One turning vector, and how many steps it has turned:
The counts run from 0 to 469.
[ 10 -13 -14 -10   8  10  -6  -1  -5   2   6  12   4 -12 -19   5  -4  11
  -6  11   2  13 -25  -6   8  -7 -16  -5 -15  17 -22   0   7  18   2 -11
 -21 -13  20 -22  12   1 -22 -24  -3  14 -12  -2   4  -7 -20   7  -8  -1
  13   3  19  -3 -17  13 -11] : 374
[ -8  -7 -24 -14  10 -13  20 -16  -1  26 -12  -2 -17  -6  21 -14  -2 -18
  11  -5  -5 -25 -30  14  18   1 -13  -5  11  -1  -6   0   8 -22  18  -2
  -2   0   2   9  -6  14  24  -3   4  -5  15 -11  12 -21  -4 -10 -11  -9
  -4  12   2   1   2  10   6] : 298
[  4  -8 -22  -6  10  -4   5 -14  -4  -4  10   7  -9  -7  15 -11  17  -7
  21   4   1  -6 -34  18  18   3  -1 -15  12  11   8 -22   8 -21  11  16
  11  22 -10  10  -8  30  10  -3   6 -12   3   4  11  -6  13   3   5  -4
   2   3 -25   7   1  13 -18] : 305
[ -5  -9 -11 -24  10   0   1   1  12 -10   7   2  21   9   8 -18  11 -24
  19   1 -12   4   5   6 -15 -11  17 -25   2  16  22  -9   7   9  17  16
  -1  -3  -1 -11 -16   5  -3   6  -3  -1  20  -8   4 -17 -11  -2 -17  10
 -13  26   6  21 -13  -1  12] : 213
[-17  14  21  12   4 -10   2 -10  27 -17  11   5   4  20  -6   2   6  -6
   5  -8  -7  -4  23   4 -22  -8   4   2  -2 -16  -7  24  24  10  -8  -9
  -9  -7  16  15  -1 -13   7  17   6 -13   1 -15   1  -8   0 -17  -7  17
   2   5  18   5   9 -31  15] : 253
[  5  -7  -8  -9  -7  10  17   0   1 -21   0  16  -2 -13 -12 -18 -12   6
   6  10  -7  -2 -25 -10  10   9  21   6  -1  -2  -8   5 -19  27 -12 -12
 -16 -18  -1   0   5 -14   5   0  -6  -3  11 -48  -7  -6  -6   4   2   5
  18  -5  15  15  -6   6  -4] : 188
[ -3   9   3 -13 -17  11  19  16  16  -6   0 -21  -4  -6   9  10 -12  28
  11  26   9   2  10 -23  -3   8 -13  -9   5  14   7   5  10   3  -3 -21
   3   1 -11   0  -4   1  17  -9  18  -9  30   0  -7 -14  -6   2   0  -5
 -23   0   9   9   3 -12  16] : 37
[ -4  -8  -7  -4   0  11  -7  16   6   7  -1  -7   0  11  23  -9   9 -15
  10  -5  -7  -5  13 -12   0   2  22   6  19  -7  23   4 -17  -5  15  17
   0  -3 -28   4   5   2  17  13  13 -11  27  19 -12  -3  14 -20 -20   8
 -10  -8 -22  -8  -2   7  10] : 130
[-25  22   1  -8 -21  -6  -4 -16   1   1  21 -14 -10   7  -4 -17   3 -22
   0  -4  -3  19 -39  16   2   6  -5   9  14  -4   3  -1   2  -4 -10  17
   8   0  17  -3   3  -9  19   6  -1   4 -14 -13  -5   0   2 -15  34   4
  -6  -6   0 -21 -10  -6   0] : 149
[-14 -21  12  24   0   1   6  -1 -17   2  -4 -13   5 -18 -24  -5  15  -2
 -16   3   5 -13 -14  -5   2  -9  14  26 -19   9 -12   1   8   5   7   5
   0  10  10  33   3  23   6   2  -4  12  11 -23  -4  -2  -4 -17  -1   4
  15  -4  27  -1  -6  -9  -4] : 82
[ -7 -27   6  12   7 -14  -1 -10 -21  14  -6  -8   3 -21  -6   2   6  13
 -11  -1   2  -6 -10  14  14  -1  -8  12 -22   4 -14  -3   4 -18  10  -2
   1   9  23  31 -13  26 -14  -6 -11  18   9 -12  15 -13 -11   1 -11   5
  16   0  24  -8   0  -3  -4] : 464
[-16   0  17  -5 -19  -9   2   7   0   2  15 -35  -5  -3  16  11  -8  19
 -12  12   2   8  -3 -12  -6   8   6   2   1  19   4   1  -2 -11  13  -7
  -5   8   0  18  -2  16   2   8  -1  -7  11   0 -16 -24  -8  -2  -1   4
 -40   0  18 -14  -1 -24   3] : 422
[  2  18  13  -9 -18   8  10  14  -4  13  -3 -39   3  -7   3   4  12   4
  17  12  17 -14  16  -8 -19  12 -15  -4   5   7   9   0  20  -5   6  11
  22   2   0   2 -19   6  29   7   4  13   5   6   1   0   9  -7  18  -6
 -27   6   0  11   2  -6  10] : 44
[ -6 -26   6  12   9 -13   1 -10  -7  -8  -6   2   3 -15  -1   3   4  18
 -11   7   0  -5 -13  10  16  -8   8  14 -17   8 -10  -9   0 -19  -9 -10
   3  24  20  39 -12  23 -18 -10  -3   3  14 -15  10 -16  -2   2 -14   0
  23  -4  15   0   5 -14 -16] : 462
[-11 -10  17  15   2 -11   1 -12  -6  -3   3 -15  -5  -4   1  19   5  19
 -27  13   4  -2 -18  -8   7 -12   4  21 -14  22 -28   1   9  -7  -3 -12
   0  20  16  24  13   9 -11 -12  -4  -4 -15  13  -2  -8   3  -2 -12 -13
   3  -4   1  -4  -7 -21 -28] : 74
[ 33   4 -21  -9   1  16   4  11  -3  -6 -17   4   1 -10   6  -1   3  16
  18  18  10 -25  32 -13  -3  10  -2 -19  10  -1   0 -16  -8  -1  -6  -8
   7   2 -15  -8 -16  -2  -1  -7  10   3  16   6   0   1   9  25  -3 -15
  -2  -2  -4  27  11  18   0] : 393
[-10  -9  17  12   6 -11   0 -11   1 -11   6 -10  -2   3   4  18   3  17
 -21  12  -1  -1 -16  -7   6 -16  13  23  -8  24 -21   5   5  -4  -9 -11
   2  24  14  25  13   1  -8  -9  -3  -8 -14  12  -2 -10   9  -3 -15 -12
   4   0  -7   2  -5 -26 -29] : 73
[-11  22   6  17   1  11 -13  -4  21 -22   3   3   8  15 -24  10  21   1
  -5   9   8   1  33   1 -20 -28   2  -2  10   1  -6  -4  18  12 -15  10
  13  20   3  16   3  -7  -4   3  17  -6   0  15  -8  20  -1   1  16  -4
   1  -9  10  10   2 -23   5] : 245
[  3   9  -7   9  -3  10  -6   1  12   8  -3 -11 -17  16  11   6   7 -16
  12  10  -1   2  24 -12  -1   5 -13  -4  21  -2  -2   3   1 -10  -4  -1
   6  -2 -21 -23  11 -11  19 -12  20 -10   7  39  -6  12  11   0  -9  -7
   3 -18 -29  -1   5  12  10] : 136
[-17  11  18  14   5 -14   3 -14  24 -18  12   5   1  20  -1  -2   8 -14
   3 -11  -9  -6  13   1 -19  -9  14   6  -1 -11  -6  21  16   8  -3  -5
 -11  -2  17  18   1  -9  10  22  -1 -16  -2 -17  -2 -13   3 -22 -10  14
  -1   7  13   7   9 -30   7] : 254
[ 32  -9 -19 -11   4  -4 -11  -4 -26   7 -11   3   0 -16   6  -6   3   8
   4  10   5 -20   8   1   0  15   1 -14  -5   4 -13 -25 -17 -15   4  -1
   3   5   8  -3 -20   9 -21  -4 -11  16 -16   0   4 -10   6  31  -3 -13
  -3   4   7  11   9  26 -18] : 9
[ 11 -13  -5 -19  15   6 -11  -2   0  -1  -4  12  18   5  -4   1   4  -4
   0   5  -2   6   4  -1   0 -10  -2   5  -8   6 -10   7   0  14 -20  -5
   5 -11  27 -24   0 -28 -19 -21 -13  21 -15  12  14   4   8   3 -26  -3
  30  10 -17  12 -19   6 -12] : 368
[ -4 -15  14  22   3   4   4   6 -24  18  -7 -14   7 -20 -27   0  18   4
  -3  -7   8 -19  -3  -1  -1   0  -7  17 -20  -1 -14   9  14   8  20  10
  -4  -8  10  22   2  19  10   5  -6  22   1 -18   4   7  -8 -19   1   9
  11  -3  24  -2  -4   1   5] : 84
[  0 -11  -4  -4   8 -17  17 -19   5   6 -16  12 -10   0  17 -11 -16  -1
  16  -5 -17 -12   8  18  17   0 -25  -4   4 -14 -10  13  -6 -14  -6 -18
   2 -17   0   4 -11 -12  11 -14  -1  -5  21 -17  23   1 -12  10 -12   7
  25   0  -3  21   5  -2  16] : 103
[-14  18  17  19  -6 -10 -13 -17  15 -32  16  -2  -3  18 -11  -2  15 -15
  -3  -2  -9  11  32  10 -18 -14  16 -13   5   2  -4 -10  -1   2  -5  11
  -4  12  -6  12  -3  -2  -7  13   4 -16  -5  -4 -15   9  -6  18  13  14
  -9  -5  16  13   7 -20   5] : 56
[ -3  26   8   9   0  13 -13   2  17 -12   3  -6   9   9 -21  14  20   7
  -6   9  12   0  34   0 -19 -26 -10  -3   9   1  -5  -1  23   8 -13   8
  16  16   4  11   0  -9  -4   2  17   3  -2  21  -1  26  -1   4  16  -5
   1  -9   7  11  -2 -19   7] : 244
[ 24   1 -14 -16  -1   1   7   3 -16  14  -5   3   1 -17   5 -10  -6   9
   5  -5   7 -32 -22  -5  -3  29   4   1  -2 -16 -12   5  -6   2   4  -8
 -11 -17  26   2 -10  -1   9  12 -15  14 -14 -33   3 -24  10  -2   3  -5
  -6  10  14  -3   7  15  -9] : 1
[ -6  13  -3 -22   1  -8  -9  -7  14 -17  28   8   3  18  13   5  -1  16
  -4   6  -6  16 -19   4  -5 -15   6 -20  11  22   3  -7  -2   2  14  11
 -11   9  -7   2   6   1  -9   5   2 -25 -14  12  -8  -8  -9  11   7  -5
 -40  12  -6   6 -11 -13 -13] : 413
[-28  17  -1  -6 -24  -1   0 -16   5 -11  19 -15 -12   9  -3 -18   2 -32
  -1  -1  -3  23 -35  13   1   3   4   9  17  -2   8  -4  -2  -1 -17  13
  10   4  11   0   4  -7  19   7   3   0  -1 -16  -8  -1   1 -13  26   6
   0  -7   4 -14  -6  -8   2] : 148
[-10  28   5 -11 -18   3 -12  -2  -1   4  21  -8  -4   6  -7  -4   3   1
   9  -8   6  19 -28  12  -6  14 -23  10  12 -16   6  10  11  -2 -14  15
   7 -10  24  -8   3 -12  16   7   0  11 -22  -6   4   8  10 -15  36   9
  -1  -8  -8 -24  -7  -5  -1] : 151
[  6  -9  17  18  11  13   3  15 -12  10  -9  -1  14 -17 -26  -3  25  10
   9 -10   7 -23   8  -8  -3  -3  -7  14 -16 -13  -7  17  16  14  13  11
   1 -15   4  21   1   7  15   3  -3  20   7 -15  12  18   3 -23   1  15
  22  -1   7   9  -1   3   5] : 86
[  7  -2   7   7  10 -18  -1 -14  -5   9  -2   6  -8  -8   5  16  -4  38
 -11   0   5 -12 -10   6  14   1 -23  11 -10  -2 -30  13   8 -21  -7 -18
   0   7  27  21   0  -1 -11 -10  -6   0 -25   5  16  -4   2   8   0 -10
   7  -1  -3   0   9 -12 -18] : 457
[  4   2   5   5  12 -21  -2 -21  -8   8  -2   4 -10  -5   7  13  -2  28
 -17  -2   4 -18 -18  11  13  -5 -14  11  -7   0 -33  10   4 -19  -3 -15
  -2  10  25  22   2  -1 -10  -4 -11  -5 -31   2  13  -5   3   7   2 -11
   5   1  -2   0   7 -15 -25] : 456
[ -6   3  30  -2 -18   0   3  21   0  10   4 -42   7  -4  12  15   0  24
   5  13   9   3  18 -19 -12  15 -12  12  -4  11  10  14   9  -6   7  -5
   9  -5   1   8 -10   2  17   3   3  11  15   8  -1 -11   4 -14  -2   4
 -26   0   0  -4  -2 -22  13] : 425
[  0   4 -10   3   0   5 -11   2  -6  28  -3 -19 -13  13  19  -3  12 -21
   2  -3  -2  -9   8 -10  -1   3   1  -1  22  -3  -1  -1 -15 -16  22  14
  -2  -5 -19 -10  13   1  17   5  10  -5  -1  40 -14   4   9 -10  -9  -5
 -19 -12 -20 -16   0  18   5] : 133
[ 36   7 -21 -14   1  17   1  14 -16  18 -18  -3  -1 -14   7   1   3  21
  12  11  14 -34  16 -14  -4  16  -6 -17   7  -2 -10 -10  -9  -3  12  -4
   0  -7  -7  -8 -10   3   5  -2   1   9  -3   6  -2  -3   5  18   2 -20
 -17   0  -1  16   9  27  -6] : 391
[-14 -23  20  24   2   4   8   4  -4 -17  -3 -11   5 -15 -21   5  10  12
  -6  12   5  -2  -2 -10   5  -7   8  24 -22  13  -7   3  16   8 -11  -8
   4  16   6  32   1  19   2  -8   3   6  21 -18   3  -3  -2 -13  -9   5
  28 -10  14   9  -3 -18  -5] : 80
[  8 -14 -10  -8   5  14  -3   5  -2  -4   5  18   8 -14 -20   5  -7  19
   1  14   2  17 -19  -9   6  -1 -17  -7 -15  15 -17   6  11  21  -4 -16
 -23 -13  18 -24   7  -1 -19 -24   1   9  -4  -7   7  -8 -19   8 -12   1
  20   0  17   0 -14  13  -5] : 375
